In the data rows, the value 128 means zero.
Here are some points:
[161  95 102 103 102 106  97 150 161 129 124]
[165  97  95 110 111 115 125 135 159 125 109]
[ 90 132 165 114 159 147  94  89  99 152 142]
[156 126 137 110 126 113 149 106 115 142  91]
[115 108 100  99 159 104 174 100 113 127 120]
[108 139 137 169  94 150 108 117 153 116 164]
[ 91 161 124 103 166 108 154  93  96 127 164]
[102 159 149 158 108 136 116 137 133 104 158]
[142 114 158 158  99 160 142 137 155 149 134]
[103 152 128 110 156 116 145 104 104 130 153]
[108 167 139 164 107 145 114 117 140 103 168]
[ 96 148 138 102 162 109 111  99  95 125 156]
[149  92  97 133 158 155 155 157 132 157  89]
[ 91 163 125 102 165 106 150  92  95 122 163]
[ 86 147 155  94 170  97 108  87  85 118 159]
[137 119 148 156  99 162 125 153 153 116 124]
[113 157 116 127 141 109 130 112 119 107 149]
[156 126 142 120 122 122 143 116 119 141  92]
[154 105 108 117 120 120 122 133 151 131 111]
[148 150  93 103 115  82 125 100 161  94 109]
Then 16 other points, each followed by its number:
[127 126 122 102 144 140 164 116 119 148 112] 0
[110 128 171 117 156 156 112 110 113 165  94] 1
[163  95 102 103 137 119 139 141 146 155 124] 2
[154 113 160 125  91 152 104 161 163 153 109] 3
[110 120 118 168 107 144 156 159 104  88 158] 4
[113 161 126 162 100 121 112 141 113  88 162] 5
[124 130 122  99 146 139 169 111 113 147 113] 6
[113 128  89  92 142  95 171 100 118 134 157] 7
[104 169 120 125 137  99 125 102 115  96 162] 8
[ 84 158 137  92 168  99 108  87  87 116 170] 9
[143 108 168 164 100 169 136 143 159 158 137] 10
[144 132 161 164 110 163 122 153 144 132 103] 11
[155 121 132 109 125 114 145 110 121 141  94] 12
[112 161 111 154 131  98 117 131 115  95 153] 13
[165 104 124 103  96  99  99 143 164 144 113] 14
[158 110 121 129 107 133 110 156 156 146  98] 15
Which of these numbered points is nearest to each point below by angle, seen from the average point of the first points? Its number follows each.
[104 147 133 175 122 123 117 168  91  90 168] > 5
[112 117 112 107 157 108 162 102 111 128 126] > 7
[167 158  87  99 100  86 141  89 161  88 146] > 7
[102 132 172 116 168 156 114 100 104 169  89] > 1
[ 99  96  95 114 164 123 168 112  95 137 113] > 6
[ 93 115 172 112 168 152 132  93  96 155 133] > 1
[103 167 126 130 132 107 124 108 119  98 161] > 8
[144 125 164 164 107 165 115 152 132 137 101] > 11
